In the data rows, 128 means zero.
Each row has a hidden score. How much does it go up from the first row of each pair to the second? 15 means little or no change, 30 a big rise and 0 a big fall. The score is a weighted sum of the row's numbers plus the product of two more (or one squared), each taken from its middle value.
[ 88  88 177 144 141 118 106 138  95 114 150 113 185 107 141  75 126 114 171
 112 111]
[128 164 109 135 139 120 106 108 134 122 113 107 121 132 149 141 122 148  97
 146 144] -> 22
[134 187 131 152 146 119  72  69  87  78  58  62 142 120 116 217  90 115  74
  79 130]
[127  91 150 140  73 130 121 141 107 124 141 107 113  90  70 137  85  65 183
  74  61] -> 16
[129 145  86 128 130 143 119 122 103 139 134 106 133 147 159 144 148 157  91
 145 157]
[150 119 116 116 114 134 149 141 133 141 163 125 124 128 137  98 116  90 135
 138 132] -> 11
[ 64 108 158  94 135  87 130  79 160 151  91 155 114 166  96 138  98 131 161
 137  96]
[171  93  77  88  67 139 176 158 163 170 186 151  77 152  99  86  83  89 149
 149 114] -> 20
[178 114  70 141  86 136 155 143 108 146 135  95 106 124 114 154 123 119 116
 106 142]
[125 138 134 130 137 134 116 116 127 124 117 109 133 125 143 121 121 119 124
 132 129] -> 13
[119 141 105 139 144 126 110 139  92 119 129 107 150 141 154 153 147 145 101
 131 147]
[168 149 113 150 125 157 139 163 118 118 143 132 118  97 146 142 166 157 113
 125 149] -> 18
[117 127 137 145 138 144 124 156  98 111 144 122 144 108 143 137 168 146 131
 116 127]
[ 83 107 152 106 166  97 110  98 135 126 123 147 173 169 162  84 118 133 133
 165 137] -> 14
[132 136 107 135 126 141 145 123 125 135 143 128 124 141 148 134 151 143 123
 140 154]
[142 138  79 143 121 128 121 141 106 124 126 108 121 128 143 155 140 148  97
 130 156] -> 13
[124 142 122 125 151 144 139 138 123 132 133 138 141 139 149 125 162 163 110
 137 158]
[ 89 110 146 124 136 129 134 127 128 132 124 159 125 119 124 132 161 154 164
 132 102] -> 17
[ 90 100 148 110 126 131 103 158 106 121 159 143 144 128 121  97 122 121 159
 134  97]
[161 139 163 126 142 123 178  75 187 144  93 141 114 126 113 139 126 127 131
 111 145] -> 9
[108  76 211  94 144 128 158 115 184 143 146 189 131 123 100  77 127 101 200
 125  97]
[135 120 132  79 107  71 133  53 203 153  88 121  91 198  80 121  32  76 121
 147 107] -> 5
[136 118 149 139 102 147 143 150 129 125 144 126 115  93 106 147 129 116 158
 102 102]
[105 140 128 137 134 122  81 118  84  90 112  98 151 123 135 168 105 115 120
 110 113] -> 15
[129 153  92 149 130 131 108 139 100 117 137 110 132 129 151 146 138 155  93
 146 157]
[ 98 121 134 126 135 124 122 128 119 125 128 130 141 136 133 127 129 135 126
 125 126] -> 13
[175 148 112 149 115 180 134 180 121 115 183 102 142  95 174  95 135 117 110
 151 152]
[ 98 143 117 156 158 128 102 120  70 115 115 113 166 121 155 151 173 192 113
 123 142] -> 22
[104 136 140  96 174 123 121 108 144 127 119 154 162 157 161  92 132 169 118
 176 155]
[103 103 128 125 114 100 101 122 100 128 125 104 145 129 109 123 101 106 143
 113 104] -> 13
[ 75 136 202 108 181 135  94 127 150  93 113 180 151 121 145 104 133 134 157
 139 101]
[164 148 114 117 107 124 122 117 160 128 137 106 119 130 142  99  96  91 102
 148 134] -> 9
[125 135 116 128 137 134 109 120 120 115 140 151 136 115 143 126 138 130 125
 142 134]
[108 151 120 127 158 133  90 135  94 104 117 126 155 147 163 140 150 161  97
 145 149] -> 14
[161  96  90 136  60 140 183 126 133 174 148  90  95 120 100 133 119  98 142
 104 122]
[ 78 152 148 134 169 125  83 124 103  98 117 134 161 139 158 128 146 161 112
 147 130] -> 13
[126 127 187 124 141 115 125  97 149 115  98 146 130 115 111 138 115  98 153
 112 113]
[109 133 131 127 153 111 105  86 126 132  93 125 139 152 117 149 122 144 123
 124 120] -> 23
[106 142 108 130 179 116 114 130 113 133 129 125 175 165 200  94 167 184  80
 169 188]
[154  74  19  73  27 144 205 179 161 206 233 167  49 187  86  89  94  94 150
 164 119] -> 22
[120 105  77 129 100 138 149 173  90 142 173 126 120 133 135 131 153 129 120
 133 148]
[150 140  96 134 110 133 131 143 115 136 126 104 117 129 121 137 130 134 112
 127 136] -> 18
[155  99 111 133  76 137 170 131 143 160 148 104 100 121  95 125 110  97 153
 106 124]
[143 109 124 127 104 127 147 133 145 148 130 125 112 115 102 124 118 113 149
 112 112] -> 15
[116 168  85 134 147 130  94 139  99 115 124 114 145 139 165 136 152 159  86
 143 156]
[188 143 119 130 135 130 198  96 186 163 111 130 110 149 145 144 149 161  99
 125 181] -> 19
[160 119 158 150 116 174 155 161 148 127 148 151 115  71 112 130 155 123 175
  94 110]
[122 124 164  91 137 116 139 106 182 132 117 189 107 132 105 109 104 100 158
 143 104] -> 18
[120 122 153 125 132 124 145 109 148 129 122 138 131 129 128 129 132 123 143
 126 131]
[113 163  90 144 146 132  99 137  88 113 129 108 151 146 170 148 142 166  82
 149 159] -> 18
[158 146 102 158 106 173 156 169 103 130 147 121 114  84 125 174 164 145 126
 101 143]
[164 120 133 108  64 164 180 139 162 139 126 167  48  98  31 197 100  78 176
  79  73] -> 20
[131 131 121  87 137 112 148 110 178 133 121 189  99 152 118 123 120 120 125
 148 131]
[140  95 147 134  47 128 129 143 135 130 135 113  72  87  44 163  65  42 197
  68  45] -> 11
[117  93 151 128  51 113 134 137 119 133 137 105  84  98  31 169  75  51 190
  70  44]
[124 127 175 140 166 119 103 116 132 106 103 142 143 117 133 123 144 143 136
 118 118] -> 23
[115 127 114 138 130 122  80 149  78 105 123  98 149 134 131 144 109 124 106
 114 119]
[127 140  70 160 115 133  93 136  71 124 135  81 148 117 151 129 127 135 105
 133 135] -> 18
[156  73 133 120  62 136 201 122 166 176 160 117  93 107  77 113  98  73 186
  87  99]
[121 103 149 112 127 124 129 140 159 133 147 172 129 121 127  78 126 120 167
 142 112] -> 20
[127 101 157 112 135 135 179 116 178 155 134 151 120 131 126 107 145 140 158
 127 132]
[143 220 146 187 202 121  41  92  85  64  68  61 193  96 206 162 150 176  47
 125 181] -> 22
[141 154 154 140 146 123 139  71 138 120  78 106 134 124 118 180 120 126 107
  94 139]
[105 129 137 127 146 134 115 126 108 124 126 136 144 127 142 137 142 141 122
 135 124] -> 15
[153 181 144 151 147 113  84  79 115  86  54  82 135 116 122 210  95 116  81
 101 131]
[112 116  85 132 119 149 141 171  92 141 171 160 116 122 125 132 184 179 133
 128 134] -> 23
[ 76 115 179 119 178  99  85 109 151 111 129 130 180 144 173  46 131 138 145
 182 126]
[ 83 148 139 124 180 120  85 127 110  99 121 153 165 132 155 125 150 161 111
 148 135] -> 16
[124 141 110 101 134 106 127 110 145 139 122 147 111 164 132 139 103 131 110
 149 137]
[ 99 104 165 123 150  94 122  98 132 123  99 155 131 136 105 132 124 127 154
 113 105] -> 17
[135  91 154  95  84 167 181 184 170 152 206 176 100  97 110  72 129  74 187
 148 102]
[115 148 103 137 143 129 109 141  84 114 124 104 155 143 143 149 139 164  94
 133 147] -> 15
[ 64  78 133 115 130 132 149 157 101 157 133 194 117 133  91 148 193 188 183
 107 105]
[139 102   1 131  94 164 191 214 119 200 214 135 109 157 190  66 211 206 107
 198 186] -> 18
[114 103 173 113 124 128 143 125 153 131 129 154 125 119 107 107 122 102 163
 120 105]
[122 122  94 134 120 136 137 148 111 138 142 116 128 132 135 135 142 150 121
 131 141] -> 15
[114 121 151 118 135 123 132 131 147 127 134 154 128 116 135 110 132 113 150
 139 116]
[149 121  62 128 111 138 171 167 129 167 171 145 107 148 156  99 173 172 113
 163 169] -> 23
[ 89 143 153 135 181 121  84 137 102  97 107 146 169 137 141 130 146 150 111
 148 133]
[165  81 130 130  62 121 191 125 175 171 142 124  87 106  83 114 110  69 177
 111  99] -> 11
[111 115 168 117 135 117 129 132 143 119 123 147 138 116 110 114 125 113 154
 124 106]
[113 161 172 128 141 110  74 104 130  85  93 121 132 104 110 142  94 102 130
 123  93] -> 16
[141 115 111 131  91 130 159 122 137 154 142 106 107 125 114 123 127 115 137
 120 118]
[144 125 133 126 129 128 158 121 169 144 125 145 107 121 130 119 148 128 133
 133 142] -> 13
[ 98 110 142 124 128 129 138 136 128 139 152 137 142 134 139  98 140 132 148
 143 124]
[188 152 121 152 114 198 182 183 141 130 156 170  83  71 118 175 188 149 145
  90 157] -> 21
[102 140 137 121 152 130 104 129 121 117 126 142 141 139 139 120 137 142 123
 139 126]
[126 107 136 122 102 121 157 129 143 147 141 128 111 122 109 112 124 114 153
 120 117] -> 12
[157 172  78 149 155 148 127 149 114 127 142 132 137 121 189 118 182 183  77
 159 186]
[118  77 120 166  32 136 111 151  67 123 146  69 104  66  41 170  82  45 190
  43  45] -> 7
[100 139 143 150 157 121 105 123 107 117  95 130 149 129 143 153 159 171 120
 114 125]
[154 142  95 116 120 143 153 127 142 143 120 151  88 134 115 173 139 137 107
 129 138] -> 14
[135 149 205 128 152 121 127  66 168 110  65 129 127 110 101 156  97 107 140
  99 108]
[169 133 160 131 141 130 159  87 168 137  80 145 113 128 109 147 128 112 133
  99 136] -> 18
[141 137  98 115 113 121 130 126 142 137 125 114 107 137 128 126 101 110 107
 148 126]
[137 123 124 122 103 136 147 121 140 146 141 119 116 120 112 124 119 113 150
 125 115] -> 18
[146 165 169  69 225 145 184 104 225 137 114 250 134 164 189  95 197 214  96
 208 200]
[153 146  91 154 126 131 122 127  94 120 116  81 121 136 129 172 133 144  81
 108 148] -> 9
[ 86  75 192  99 115  92 111  95 160 133 131 146 118 129  82  79  62  67 193
 117  52]
[144 175  91 112 199 144 146 127 143 129 119 179 149 172 216 112 197 218  60
 195 229] -> 6
[127 116 136 122 132 123 125 134 120 122 134 126 129 128 129 129 129 128 127
 125 128]
[121  89 155 106 134 126 161 150 170 151 148 171 117 129 123  79 137 126 168
 128 110] -> 20
[126 155 151 136 157 110  93  84 135 108  78  89 150 129 137 142 111 125 107
 133 131]
[120 110 130  76 117 105 149  93 162 138 114 174  92 156  80 141  91  94 133
 127 105] -> 26
[176 168 137 154 144 116 118  86 113 101  48  75 120 126 108 214 105 126  74
  72 142]
[120 125 163 121 138 132 128 133 152 122 130 161 130 111 121 105 140 120 160
 130 109] -> 18
[125 130 102 132 128 126 118 128 104 127 134 117 131 135 140 132 128 142 113
 126 137]
[143 143 119 123 113 125 127 123 145 134 134 106 116 136 136 121 106 111 106
 146 129] -> 11
[119 141 107 142 106 135 117 141 101 120 136 103 131 114 128 133 127 125 117
 124 121]
[137  92  95 129 116 145 181 155 133 165 167 150 129 139 146  93 163 152 147
 160 163] -> 14
[142 114 132 125 116 124 140 127 145 128 139 141 117 119 124 108 125 120 137
 133 124]
[131 121 128 153 140 166 131 183  82 117 161 148 143  80 140 114 190 149 147
 109 131] -> 15
[157 166 173 133 150 116 144  71 165 113  54 111 113 119 101 184 107 121 112
  86 134]
[143 112 124 127 106 127 153 134 142 144 139 123 108 111 104 125 127 113 144
 118 119] -> 15
[120 127 152 153 151 143 131 159 125 123 149 133 162 103 166 101 173 158 140
 120 149]
[167 118 143 171  91 179 148 169 119 116 158 124 109  43 102 144 151 104 183
  82 100] -> 14
[160 125  94 133 104 133 146 137 137 140 135 121 101 118 124 129 126 121 128
 120 128]
[118 131 126 129 145 120 112 138 119 125 125 129 137 135 138 124 136 141 115
 125 133] -> 12
[142 117 104 139 107 124 143 139 114 142 138  96 117 138 129 142 130 131 112
 115 144]
[131 133  99 127 100 118 121 126 122 136 125 107 105 131 116 147 105 119 115
 123 115] -> 14
[107 119 154 127 145 119 119 131 126 117 124 147 153 138 131 121 134 132 135
 129 126]
[131 136 123 154 172 145 124 154 101 115 151 117 181 130 196 102 194 182  99
 143 180] -> 17
[139 158 158 143 147 111  99  85 126  92  60 102 132 112 100 181  99 106 102
  92 120]
[134 146 162 149 163 135 100 143 123  98 115 145 142  83 142 117 163 147 134
 126 128] -> 19
[135 108  78 122 116 146 161 160 130 159 168 149 126 146 138  94 161 157 132
 155 151]
[ 80 112 173 108 151  94 116  80 150 135  94 137 133 143 115 134 118 128 149
 116 102] -> 15
[182 144  82 149 110 184 133 190  91 117 180  99 142  98 164 114 153 123  97
 136 162]
[119 105 171 113 139 116 134 130 155 126 126 161 130 119 119  96 119 106 158
 122 105] -> 20
[109 131 157 130 132 110 103 123 115 112 105 113 137 117 113 141 115 113 138
  98 100]
[ 93 127 150 124 176 116  92 136 111 102 118 150 162 143 146 110 140 144 118
 135 128] -> 20
[134 124 102 131 132 133 121 136 105 128 131 121 129 136 133 131 134 139 110
 117 138]
[156 181 133 144 143 120  94  78 130  96  57  95 112 120 122 190 111 121  81
 105 131] -> 13
[138 153 146 128 139 125 112 104 154 110 108 128 107 117 124 140 116 125 123
 132 121]
[133 127 145 131 132 128 126 136 136 118 124 146 127 127 118 120 128 122 138
 134 117] -> 14
[ 24  79 191  98 126 119  51 184  87  92 188 157 172 116 114  74 106  78 205
 140  42]
[155  98  81 115 117 148 199 158 146 178 166 160 122 147 147  88 176 157 144
 155 170] -> 2
[ 61  47 119 103 108 140 123 217  92 146 230 161 152 141 135  42 161 119 187
 168  89]
[122 124 155 128 138 123 127 115 126 109 109 121 146 125 114 145 117 120 135
 112 114] -> 3
[123 105 114 123 119 132 144 172 128 145 161 146 127 138 131  90 143 147 140
 145 129]
[104 106 162 114 135 125 141 128 130 128 135 144 135 121 105 119 125 108 162
 105 114] -> 13
[150 161 126 144 158 111  94  99 122 117  86  82 139 144 150 149 112 139  80
 133 154]
[144 108 112 136  99 127 150 127 112 141 140 103 121 127 106 145 120 120 129
 110 125] -> 13
[129  89  90 113 114 141 181 172 143 180 175 158 112 134 143  76 178 164 149
 162 145]
[137 133 124 132 121 130 128 130 140 129 135 140 102 133 130 111 127 136 124
 152 129] -> 16
[ 94  95 146  65 129  54 134  32 201 150  61 141 100 201  65 125  27  81 151
 137  82]
[133 181 119 136 148  81  82  53 147 105  72  70 141 164 154 147  72 112  66
 155 147] -> 7
[174 153 128 136 134 129 162 102 152 132  83 114 105 127 114 162 137 137 107
 100 157]
[126 150  92 144 141 135 101 131  80 123 140 102 144 143 160 153 141 157  86
 129 162] -> 16
[102 143  75  98 116  98 102  93 129 138 111 103 119 185 137 133  84 134  85
 170 129]
[149 166 132 147 148 120 112  90 129 109  73  90 124 127 127 179 113 126  94
 100 137] -> 17
[108  87 111 106 119 145 148 176 134 163 196 159 124 137 142  74 159 138 162
 166 130]
[143 132 107 223  98 178 101 204  40 105 162  39 182  53 167 147 178 144 140
  88 130] -> 26
[136 114 110 126 112 132 145 129 123 146 149 117 117 129 126 126 123 130 130
 124 136]
[128 103 141 122 105 124 164 135 149 146 141 129 111 127 108 115 122 103 150
 107 115] -> 13
[116 143 111 135 139 138 103 127 107 115 138 122 149 145 165 147 138 150 112
 140 147]
[108 111  66 139 110 141 129 169  83 148 183 113 148 151 156 103 160 163 114
 156 139] -> 14
[168 129 100 123 101 138 154 134 140 135 136 160  78 107  91 155 124 100 136
 114 121]
[127  93 159 110 124 126 155 125 161 145 126 154 110 121 101 101 123 105 165
 118  95] -> 18
[141 126 116 127 124 126 136 136 138 136 136 131 109 131 129 116 119 133 124
 134 129]
[122 119 154 123 131 126 130 130 135 126 134 151 137 129 113 111 123 120 149
 125 119] -> 15
[ 85 113 143 122 136  95 125 104 119 137 101 146 139 149 118 150 138 151 148
 122 121]
[144 130 123 139 134 128 156 127 152 144 123 132 106 141 129 126 141 139 126
 130 148] -> 17
[113 126 150 113 129 122 129 115 149 129 124 142 126 131 109 108 113 122 151
 137 118]
[100 168 115 126 166 122  87 145  95 103 119 123 153 127 165 137 158 164  92
 153 138] -> 13
[130 126 128 131 126 131 119 127 123 120 127 133 121 124 117 132 131 122 134
 131 127]
[122 110 122 108 118 113 131 125 129 140 121 128 114 138  98 134 102 116 132
 112 110] -> 16
[107 140 133  80 155 106 130  89 181 137 113 181 105 167 139 115 108 135 119
 172 132]
[ 83  91 180  99 114 129 156 128 170 144 155 190 122 121 103  99 129  97 195
 143  85] -> 11
[124 167 150 132 137 120 107  96 128 104  90 110 133 108 129 161 110 116 114
 113 123]
[113 134 156 135 161 119 104 104 111 107  96 110 158 129 128 142 128 130 128
 104 128] -> 17
[128 102 109 118  80 104 127 114 118 137 120 117  97 136  73 164  77  76 144
 101  83]
[124 127 144  85 148 123 159  99 179 134 123 197 107 153 125 116 132 132 131
 147 131] -> 22
[126 107  86 122 115 143 153 153 126 154 156 143 119 134 146 111 163 156 130
 143 148]
[111 124 148 132 156 117 108 117 114 116 110 141 149 113 129 128 149 150 140
 120 125] -> 15
[ 78 131 152 124 128 121  60 144  98  98 149 136 144 114 127 113 110  93 150
 151  78]
[138 128 106 138 116 128 133 143 118 131 135 108 118 139 125 137 127 133 110
 123 137] -> 14
[128 131  83  72 110  94 149  91 153 146  97 156  74 189  72 178  82 107  94
 144 129]
[136  95 120 127  92 126 167 126 132 165 138 120 106 123  99 121 120 106 149
 105 110] -> 11
[ 65  60 164 122  93  78  78 113 102 119 126  81 153 145  82 101  47  47 177
  92  41]
[218  72  53 147   1 150 229 130 158 209 166  74  47 106  66 137  96  71 161
  91 129] -> 21
[154 161 115 141 128 158 118 148 121 117 148 101 138  91 161 127 137 107 112
 139 148]
[157 158 103 129 120 128 112 130 135 118 125 101 124 132 135 118 102 118  94
 137 141] -> 18
[136 122  88 124 120 143 145 158 126 144 155 135 124 134 153 104 156 146 133
 151 145]
[126 133  97 121 115 143 127 168 121 143 170 131 127 136 148  95 146 153 138
 162 132] -> 16
[143 117 139 150  79 151 132 158 121 124 144 128 103  69  86 155 118  84 181
  85  81]
[147  71 137 115  61 128 197 120 181 173 153 132  95 104  82  98  97  68 190
 102  94] -> 13
[113 124 155 116 144 122 117 118 130 121 129 150 142 125 134 119 128 130 145
 134 123]
[146 157 118 145 134 130 115  97 117 110  92 108 128 122 127 172 119 134  97
 117 144] -> 13
[159 133 119 129 132 131 157 123 153 148 120 125 117 127 138 144 142 137 119
 125 152]
[131 131  96 151 129 162 124 153  86 122 158 125 148 110 158 136 164 144 121
 123 152] -> 15
[140 100 143 125 110 126 153 134 139 139 125 132 119 115 103 117 120 108 150
 117 115]
[156 139  87 141 112 137 132 138 115 138 139 103 110 139 141 140 134 144  98
 128 145] -> 24
[122  86 143 103 114 122 152 133 145 142 149 156 119 140 100 116 106 101 164
 121 108]
[160  97 135 140 105 187 163 227 124 125 220 180 123  75 143  68 184 107 168
 135 130] -> 12
[171 151 144 103 167 149 189 142 186 136 122 215  96 127 129 133 181 178 111
 144 170]
[158 108 128 130  90 134 163 127 164 145 135 125  97 123 100 123 117 101 151
 127 113] -> 10
[139 158 159 135 141 121 113  93 142 112  95 120 118 115 105 153 106 123 113
 104 115]
[176  88 166 153   0 162 154 178 137 124 150 121  35  25   0 201  67   4 247
  12   0] -> 15
[128 129 133 122 131 129 123 119 122 122 118 130 131 123 112 136 126 124 127
 112 123]
[113 112 150 125 123 125 136 120 122 126 138 135 138 131 107 114 122 118 145
 120 111] -> 14
[161 193 151 155 149 113  77  78 116  79  47  78 128 114 117 202  85 103  81
  93 127]
[145 112 114 117  98 143 142 140 148 135 157 132 113 130 114 107 106  88 142
 141 123] -> 16
[108 108 130 101 133  93 119 110 129 131 115 129 129 170 110 118  96 101 130
 131 112]
[119 102 112 106 119 133 140 169 149 152 190 182 124 126 152  55 154 138 166
 176 113] -> 17
[113 142  96 136 151 107 102 121 103 121 125 105 160 152 166 101 141 155  95
 149 156]
[103 118 168  95 122  93 133  85 183 140 102 150 115 156  98 111  76  94 158
 136  97] -> 13
[109 168 116 131 167 125  80 136 107 101 115 146 149 133 150 130 153 156  95
 158 140]
[104 127 116  99 140  98 110  92 139 134 105 129 136 173 129 129  88 121 108
 153 123] -> 13
[157 137  65 155  93 134 138 147  93 142 135  83 121 138 135 162 136 146  93
 124 154]
[136 108 110 133  91 140 159 125 134 153 144 118 110 120 106 125 124 111 137
 119 118] -> 9
[175 166 185 137 158 116 138  58 162 111  39  99 122 128  93 191  99 118  95
  69 127]
[136 121 123 130 107 123 150 134 136 143 142 122 112 134 118 126 124 118 134
 128 125] -> 13
[141 130 123 120 129 110 123 119 138 128 104 111 123 140 118 125 105 115 116
 128 125]
[125 125 164 119 129 126 131 131 148 129 131 151 123 124 118 111 129 115 153
 142 107] -> 16
[156 130 136 125 100 156 162 149 136 131 130 144  85  94  93 173 133 116 147
  87 118]
[148 103 125 106  93 145 162 161 167 148 178 169  94 123 120  90 123 101 168
 151 113] -> 17
[ 86 118 154 120 131 126 111 124 118 124 139 140 144 127 127 111 129 109 158
 140 101]
[103 160 191 129 145 105  94  86 126  89  73 102 135 108  93 179  93 102 121
  85  95] -> 12
[ 58 140 140  74 229  85 109  72 162 131 109 176 191 223 231  53 153 202  67
 230 207]
[154 113 116 129 123 138 185 134 157 157 140 148 108 140 122 105 157 153 134
 132 153] -> 19
[116 155 128 147 187 128 119 144 134 124 137 133 166 141 207  82 199 195  93
 172 186]
[162 117  79  84  66 116 163 141 185 167 162 135  70 169 107 106  73  89 133
 166 121] -> 12
[147 165  93 206 156 187  91 198  30  92 141 107 164  70 185 162 240 219  87
 107 181]
[141 139 112 139 132 139 116 143 113 117 129 101 133 131 148 132 138 143  99
 134 146] -> 8
[144 126 170  72 145 138 188 108 208 139 117 237  84 133  87 139 132 114 154
 136 125]
[160 137 104 133 124 131 173 126 157 153 126 129 111 135 147 127 152 159 113
 133 160] -> 9
[146 130  97 133 119 128 134 133 115 140 135 114 125 128 141 135 132 129 116
 130 139]
[156 159 141 128 172 158 157 141 150 132 132 172 137 125 167 126 189 181 116
 154 178] -> 14
[125 116 140 125 125 128 137 125 134 134 135 142 132 132 122 117 122 120 149
 122 121]
[153 170 128 146 134 121 101 108 123 104  91 109 120 124 120 156 111 129  99
 120 126] -> 16
[103  89 128 121 120 136 119 165 114 129 163 159 138 130 124  93 135 115 161
 144 108]
[109 142 156 112 143  83 106  55 161 124  81 107 136 167 114 128  70 105 117
 124 112] -> 12
[137 128 153 134 140 116 124 112 121 111  85 102 136 130 114 164 113 124 107
  89 126]
[ 89 100 190 107 141  98 135  99 145 129 103 138 135 136 100 117 106  99 165
 116  89] -> 15
[138 128  88 123 111 134 136 148 114 136 156 145 119 133 129 120 134 126 126
 136 143]
[112 143 115 135 143 126 109 133 109 114 130 123 144 133 153 132 141 147 108
 137 143] -> 14
[128 105 119 118 122 145 166 147 140 156 156 153 121 133 131 105 149 144 148
 143 141]
[104 121 140 123 132 125 119 127 124 129 132 133 149 125 142 126 128 133 136
 131 128] -> 13
[114 141 120 141 131 116  89 128  89 106 120 101 143 129 130 150 111 125 111
 118 121]
[151 127  92 119 106 118 136 136 135 142 142 116 105 150 126 123 101 111 113
 141 136] -> 16
[ 91 136 150  54 194 100 143  77 194 132 107 203 134 197 161  98 130 158 104
 194 168]
[ 92 126 140 125 153 133 110 127 109 120 125 139 165 140 147 133 140 136 122
 137 126] -> 8
